Rows swapped in pairs by one turn or mirror: which row each one swaps with
Pazez: [  2  19  -4 -14  17  17  -7  -5   9  16  16 -36 -12 -41  12  -9]
gid: [ 12  46 -14 -25  12  30  -1   8  25  13  13 -16  -1 -15  -3 -29]
Voreb: [  9  47  -8 -32   9  27   3   5  19   7  14 -15  -7 -11 -12 -27]
kezas: [-15  -3  15   8  -9   9 -25 -14  12  -9  25  -4 -34 -14  -5 -10]
Pudir: [ 17  53 -10 -22  10  29  -2   5  31  10  10 -14  -7 -14  -5 -21]
bitis: [ 16  58  -5 -23  18  24  -4  -9  21   7  13  -4  -9 -18  -8 -21]
nak: [15  9 -7 -4 17 -4 -8  9 35  9 21 -6  1 -5 19  4]
nug: [-20  40  -9  -9 -29  23 -39 -18   4  14  21   9 -20   4 -12 -23]
ruvu: [ 20  21 -15  10   7   4 -32  20   8  25  25  -5 -44 -25  -9 -14]
vodip: [-11  36  -8 -18 -25  18 -33 -15   9   5  28   6 -31   6 -21 -23]
Gorag: [ 17  55  -8 -25  21  14  -5  -1  25  15   6  -5  -9 -19  -8 -19]
gek: [ 14  57 -10 -26  11  16   1   5  20  13   8 -15  -3 -12 -10 -20]
turu: [-19  13 -10  14  27   7  -8  12  -1  15  13  13  -4   3  10 -18]
soral: [-21   7   4   7 -15  12 -31 -19  12  -2  25  -3 -36 -11   3   0]
pinid: [-13  11 -19  -2  32   0 -20  12  -9   4  17   2   8 -13 -11 -17]
zim: [-23   8  11   3  -4   7 -36 -19   8 -11  22   2 -31 -10   7  -6]
Nuto: [  5   9  -9  -5  15  -1 -17  20  34  13  25  -4  -4   0  12   9]
gim: [  5  10  -6  -6  28  -9 -12   9  26   8  23 -12  -2  -6  15   6]
gegu: [-22  12 -12   5  37  11 -17   8  -2  11   6  12  -6  -2  -1 -26]
Sus: [ -4  32  -2 -14 -38  15 -33 -12   1  21  25  18 -19  -8 -11 -26]
parom: [-13  35  -9  -6 -28  20 -39 -13  12  10  26   7 -25   6 -11 -22]
rapo: [ 20  50  -9 -32   3  14  -3  -4  18   3   3  -4  -8 -19  -3 -25]
riv: [ 11  15 -15  26  -7   6 -28  14   0  17  27  -9 -37 -17  -7  -2]
nepef: [-10  46   5 -15 -21  22 -40 -18   1  17  25  13 -22  -6 -18 -16]
vilu: [ -8  21   4  -9  23  14   3   3   8  16  24 -32  -4 -35   4 -10]
zor: [ 17  12 -16  15   5  11 -36  14  10  31  22  -7 -39 -21 -14  -5]
dap: [ 11   9 -16  21  -2  12 -22  12   8  39  22  -1 -32 -22  -3  -3]
Binep: [17 17 -7 -4 16 -8 -6 13 27  9 26 -4  2  0 14  3]
fuf: [-10 -10 -25  -3  -6   4 -17 -18   4  35  23   6  -5 -10   3 -12]
sudi: [-12   9 -11   9  24  14  -3  15 -11   5   5   6   0  -9   2 -26]
dimam: [-18  15  -8  -1  30   7 -19  14 -11  14   9  15 -11  -4  -1 -34]
vareg: [ 16  50 -12 -27  10  18  -2  11  22  10   8 -11  -7 -10 -12 -29]
Vezem: [ -8  18  -3 -15  21  21   3  -2   9  12  13 -33  -6 -29  12  -9]
zuta: [ -9  35  -5 -14 -29  14 -38 -11   5  11  18  12 -27   7 -21 -25]
gato: [-12  38  -3 -12 -29  15 -33 -17   6  12  16  19 -27   4 -20 -20]
kitir: [-16  38   2 -15 -21  13 -43 -16   3  20  17  18 -24   1 -16 -17]
rasu: [ -2  -5 -13  -6 -20   3 -21 -16  -5  33  22  12  -2  -9   3 -11]
dogik: [ -9  -8 -14  -4 -17   2 -28 -15  -3  34  22   5  -1  -9   7  -6]
remar: [-10 -14  -8  -1 -12   5 -28 -16   0  32  17   6 -12 -18   2  -4]
Kekog: [ -7  13   1  -7  21  11   2  -3   0  11  21 -38  -8 -28   2 -16]
gese: [-20   4   9  12  -8   8 -28 -21  15  -3  30   5 -33 -17  -3 -10]
Mupi: [ 15   3 -17  10  -1   1 -38  12  11  11  25   6 -27 -28 -21  -2]
meb: [-11  47   1 -22 -28   7 -38 -10   0   7  19   5 -20   2 -11 -17]
molab: [ 15  54  -7 -21  13   9   1   7  24   5  20  -4   2  -8   3 -27]

Swapped with Kekog: kezas
Swapped with zim: Pazez
Swapped with dimam: ruvu
Swapped with sudi: riv
Swapped with Pudir: nug

Rows swapped in pairs by one turn or mirror: which row each one swaps with
zomi: [ 10   1   1  17  11  10  30  30  -6  -5   3  -5  32   7  17 -14   5 -41
  -1  -5   0  13  31]
keza: [  4 -20  -1  14 -27   0  -4   0  17   7  -6   8  -5  -8  30 -15 -14   0
  17  -9  11 -10  23]
Muzi: [ 19   6 -10 -27  -4   8   7 -13  -8  -4  -9  15  13  17  -5  21 -18  -6
 -16  19 -24   1  12]
Maseb: [ 30 -16  17 -11 -14   0  -8 -18 -11   5 -18   5  10  -2 -16   1 -33 -31
 -24 -17 -21  17  37]
nugam: [  3  -8  10  14 -24  -3   1  -1   3  11 -20   0  -4  -6  33 -19 -31   1
  18  -4   9   3  21]
Vef: [  5   4  -6 -25  -5  16  19 -12 -10  -5 -19   7   6  19  -4  17 -12   3
 -25  -4 -22   8  19]
nepi: [ 13 -10  10  36 -22  -7   0 -10   5  17 -11  13 -13  -8  21  -8 -20  -3
  18   1   9  -1  22]
mus: [ 43 -10  -1 -12 -18   0 -15 -10   1   6 -14   4  10   1 -17  -5 -27 -45
 -19 -20 -22   8  28]
rada: [ 17  -9  10  32 -22  -5  -2  -4  -2  -1 -22  20  -7 -10  31 -10 -20 -16
  22  -3   4 -13  26]
Zef: [ 12  -6   7  24 -18   1   2  -5  21  12 -18  18  -1 -10  28 -14 -26   3
  22   0   4   5  18]
Repe: [ 10  -2  17  20 -24  -5  -1  -4   8   7 -10   5 -10 -13  34  -1 -10  -1
  21  -7   3  -7  18]
fomu: [ 14   0   2  25   8  22  23  18  -5  -5   0 -15  33   3   9  -9   6 -35
   7 -12   6  21  43]
Kasaf: [  7  11 -17 -27  -7  12  21 -12 -11  -4 -15  15   3  15  -7  15 -12 -11
 -16   7 -20  -3   7]
Posa: [ 35 -19   8  -8 -17   4  -8 -24 -19  10 -16  10   8   3 -28   6 -25 -33
 -17 -14 -18   9  33]
rimiz: [  2   7   0  22  13  10  26  30 -11 -14   5  -4  28  15   1  -5  -5 -36
  -4  -1   8   5  30]
Nomo: [  7  -4  -3  11  10  10  22  34   4  -2   4 -15  32   5  16 -12  -2 -40
   2 -20  -8  10  37]
kisa: [ 39 -10  -2  -7 -21   7  -8 -15  -7  -7 -11  15   4   8 -21  13 -21 -43
 -28 -20 -11   9  34]
pas: [ 13   5  25  21 -27  -3  11  -6   6  10 -18  11  -6  -6  23  -5 -19  -3
  23   6  10  -1  36]
patut: [  8  16  -9 -21 -17  -5  17 -12  -7   5 -14  16   8   9  -1  20  -8  -8
 -20  15 -30   5  14]
Tak: [ 11 -13  -8  19   1  14  27  36   2 -11  -2  -4  33   3  16  -2  -1 -38
   0  -1   2  26  31]
zoni: [  3  10 -15 -15  -5  -4  17 -12  -6   5   2   5   9  14  -6  24  -8  -9
 -24  11 -26  19  13]
rifaf: [ 31 -14  -2  -3 -27   9  -6 -21 -13   2 -24   8   3   9 -27  -1 -26 -40
  -4 -22 -17   9  24]
pubib: [ 10  -2  14  19 -20  -5  -4  -5  12   6 -11  29 -11  -1  26  -6 -32 -22
  17  -7  16  -7  18]
Kotu: [  8  13  -2  25   7  18  40  22  -8  -1  -2 -11  30   4   9  -4  -1 -39
   4 -13  -3  15  31]
sobif: [ 20  -6   0  14  -7  19  34  33  -7   2   2 -14  26  13   8 -11   7 -33
   1  -8   0  24  39]
mide: [  6  13 -10 -21 -18   2  14 -18  -7   1 -18  11   2  12  -8  21 -14  -9
 -27  10 -18   3   7]
Noze: [ 34 -15  -6  -6 -21  -1  -7 -18  -5   5 -18  17   5  -1 -24  -2 -21 -36
 -27 -19 -16  14  33]
sas: [  8  10   6  21   4  17  34  28   3  -8   6  -7  25   5   7  -5   5 -38
   8  -8  -6  18  34]
kopom: [ 38  -9  -7   0 -15   6  -8 -11  -9   3 -24   8   7   6 -35   3 -24 -37
 -12 -20 -13  19  37]
fur: [ 11  11 -10 -23  -8  11  19 -17  -6   4 -12   6  10  17  -8  29 -12  -6
 -24   0 -23   5  17]
topog: [ 20  -6   2  15 -29 -13   8  -2  12   4  -7   7  -4 -17  28  -2 -26   4
  28 -10   2  -4  24]
zis: [ 32 -11  -2  -5  -6   2 -11 -16 -19   1 -20  11  10  12 -29   5 -26 -40
 -17 -14 -19  20  36]
dumim: [ 16 -11   8   9 -25 -16  -8   1  15  11 -17  11  -5  -6  26   3 -10 -11
  21  -3  17 -13  23]
zenam: [ 15  -6  16  20 -34  -7  -1  -6  16   3  -8  10  -1  -4  29  -4 -22  -7
  19  -1  13  -5  11]
zekuv: [ 12   1  -7   6  10   5  23  29  -2  -5  -5 -10  39   4   7   3   8 -42
   3 -11  13  10  41]
bul: [  9   2 -29 -19  -9   5  12 -10  -5  -8 -10  15  11  19   0  13  -3   1
 -20   8 -24   1  20]
ganef: [ 17  -7   4  26 -20  -6  -2  -4  17   2 -12   9 -11  -5  29  -8 -23  -3
  17 -10  17  -8  23]
kol: [ 14   0  -2  19  12  13  24  28  -8 -13   6  -3  32   9   8  -2   4 -34
   6 -15   3  23  32]
fipo: [ 12   9  -7  29  12  17  26  22   3 -12   2 -10  24   8   8  -5   7 -33
   5 -10  12  16  25]
bozan: [ 40 -11  -1  -5 -22  10 -11 -10  -4  13 -12  13   3  10 -20   5 -22 -41
 -26 -21 -19   9  32]
Rebeb: [ -1  -1  -1  17   5   9  28  32 -16  -4  -5 -14  24   3  18 -14  -5 -30
  -6 -24   0  26  39]
Lozut: [  9  11 -16 -25 -10   5  20 -17 -10  -3 -10  13   7  10  -7  21  -9  -4
 -15   0 -24   2   6]
Loz: [  9   1   4  32   0  12  28  34  -5 -12  -5  -8  26   1   4 -11   4 -34
  -7 -18  -9  16  35]
zefa: [ 16   9 -18 -21  -3   0  13 -10  -5   2 -19   7  12  21  -7  16 -12  -5
 -20  10 -34   2  14]
rina: [ 34 -13   0   0 -14  -8 -11 -16  -8   6 -12   7   4  10 -21   5 -32 -42
 -25 -13 -17  14  41]
Dosim: [ 14  14  11  19   8  11  37  27 -12  -5  -3  -7  18  -4   3  -3   0 -27
   9 -13   6  21  46]
kinof: [ 15  -6  18  31 -23 -10  -2  -7  12   3  -8  16  -1  -9  33 -11 -12 -21
  24   3   4  -5  17]
Ziki: [ 16 -17   6  21 -30  -7   1  10  17  -4 -18   6  -6 -11  32   1 -25 -10
  23  -7   4  -5  12]
Boleb: [ 15  16  -5  23  14  17  26  30   1   0  -3 -11  25   0  15  -3  -2 -34
  -7   1  13  19  31]
tipat: [ 14 -10  13  27 -25  -4  -2  -5  17   3  -5  14 -11 -11  17  -7 -19  -4
  29  -2   7   0  25]
zib: [ 13   7 -22 -21  -6   6  15 -14 -11  -1  -7  15  17   9  -7  19 -15   1
 -16   9 -29  -5  16]
suret: [ 36 -16   4  -2 -20   2 -11 -20  -9   9 -13   3  10  14 -25   4 -26 -40
 -21 -14 -16  17  35]

Swapped with Maseb: Vef
Swapped with zoni: rifaf
Swapped with Boleb: rada
Swapped with Kasaf: rina
Swapped with patut: kopom
Swapped with kisa: Muzi
Swapped with Lozut: suret
Swapped with mide: zis

Rows swapped in pairs by one turn or mirror: which row each one swaps with
pab: [-18 -13  11  43  15   9  32 -14  -8 -21 -19  15  20 -23   9  23]
suku: [ -7   2   2  28  -4  -5   2 -11  39  -4  10 -33  25  -4   2   5]
giset: [  6   9  15  33   8 -16  -3 -10 -15  14   9  -4  11  -7  19  23]
Selam: [ -2  -1  11   3   0 -15  29   6  -9  -6 -10 -22  39  -4   3 -25]
donis: [-21 -15  13  42   8  10  33 -17 -17  -1 -26   2  34 -21  19  18]
ral: [-13  30   8   8  14 -13  32 -14  -1 -11  -4   6  26  12  36  -3]
Gusap: [-28 -31  21  32 -14  -5  12   8   2 -23   6  -9  27  -8  20   7]
nufit: [ 14  -9  36  22  -5  -1  38 -11  -6 -26  -9   0  38  14  11  15]
dosi: [-15  13   5   7   0  13  14   0  18 -14   3 -15   7   8 -17 -15]
Miv: [  5 -11  25  28  -1  -5  13  -5  17  -7  16 -12  25  21  41   5]
det: [ -9  24  26  13   3 -24  31  12   5 -17 -17  -9  32  22  12  -2]
molu: [ -6  17  14  16  -9   3  13   7  38  -9  18 -15  14   7  12   8]
nogad: [ -6 -21  12  41  11   9  30 -15 -14   3 -15  -9  27 -14   2  38]
vek: [-18 -19  -6  22   4  11  35   5  12  -6  -8 -23  36  26  16  -3]
vokuf: [-23 -16  15  43   3  15  14  -9  -2 -13  -9  -7  39 -29   8  30]
Mapaf: [ -5   7 -10  31   5  -7  11  -1  21  17  21 -22  26 -17  11   2]
tifoz: [ -7  23  26  10   2  -9  36 -11   1 -16   4 -11  34  27  23  -9]
zev: [-24  12  32  35  -2 -18   2 -12  11  13   4 -13   3 -11   9  24]
mun: [ -7  21  -2  20   4  21  51  -1  18  -5 -25  -9  35   0   7  -3]
Moz: [  0  10  -9  44  25  20  24  -7  20  -5   0 -15  35  21  -1   6]
datu: [-16 -17  21  18  -9 -29   6  -9  -2 -25 -20   2  13   1   6   1]
pibu: [ -9 -21   8  51  -2   2  15 -13  -1  13 -22 -15  29 -18   7  19]
deka: [-13  16  -5  20  17  21  25 -10  13 -17 -19 -19  43  10 -11  -2]
dat: [ -8  -5  18  10 -10 -16  26   2   7 -39 -24  -3  26 -19   3   3]
bifik: [-17 -18   9  18  -3  20  27   0  -1   3 -10  -6  -3 -22  -7  20]
nek: [-19  -7   7  18  23 -18  16 -12 -11  -9  -7   2   9  -7  -5 -23]
Dulu: [ -8   3  15  30  13   2  23  21  12  -4  34  -8  28 -10  24   1]
Rudaz: [-20  -3  17  17  -7  -4  18 -10  11  14  17 -24  19 -35  13  -4]
tifik: [  4   4  26   5   3  -1  17 -20   2 -13 -13   7 -12  -1   4  -2]
tive: [  5   4  -1  26  23  21  29  -1  22 -13  -9  -5  50  13  -6   9]
vulo: [-14  12  -5  23  22  21  50 -17  14  -5 -13 -15  36  15   5  13]
suv: [-22  22  27  19  13 -14  37  -7   3  -6 -18   2  32  22  33  -1]
Ril: [ -4   4  39  31  -6 -10   5 -23 -14   6   9  -9   5 -12   7  18]
Teka: [-12  25  14  15   3 -14  33 -14   3 -24   2   8  25  28  25   5]
rek: [-11  -1  -1  11   6 -24  35   2  -9 -18 -18   5  27 -22   8 -10]
reb: [ -6   4  26  28   0  12  20 -47  24   3   8 -12  11   7   0  13]
fen: [  0  10  22  35  -3 -13   0 -16 -10   1  15   2   4   3   7  30]
vuzo: [ 0 15 32 37  8 -5  2 -6 -3 23 -1 -6  6 -2  5 25]
Kati: [-20 -22  12  38  15  13  20 -25  11  -9 -14   9  30 -24   2  26]
bezud: [  0  19  -4  33  19  30  31  -9   9  11  -9 -19  36  10  -1   2]

Swapped with dosi: Gusap
Swapped with vokuf: deka
Swapped with vuzo: suv
Swapped with Rudaz: Selam
Swapped with det: zev

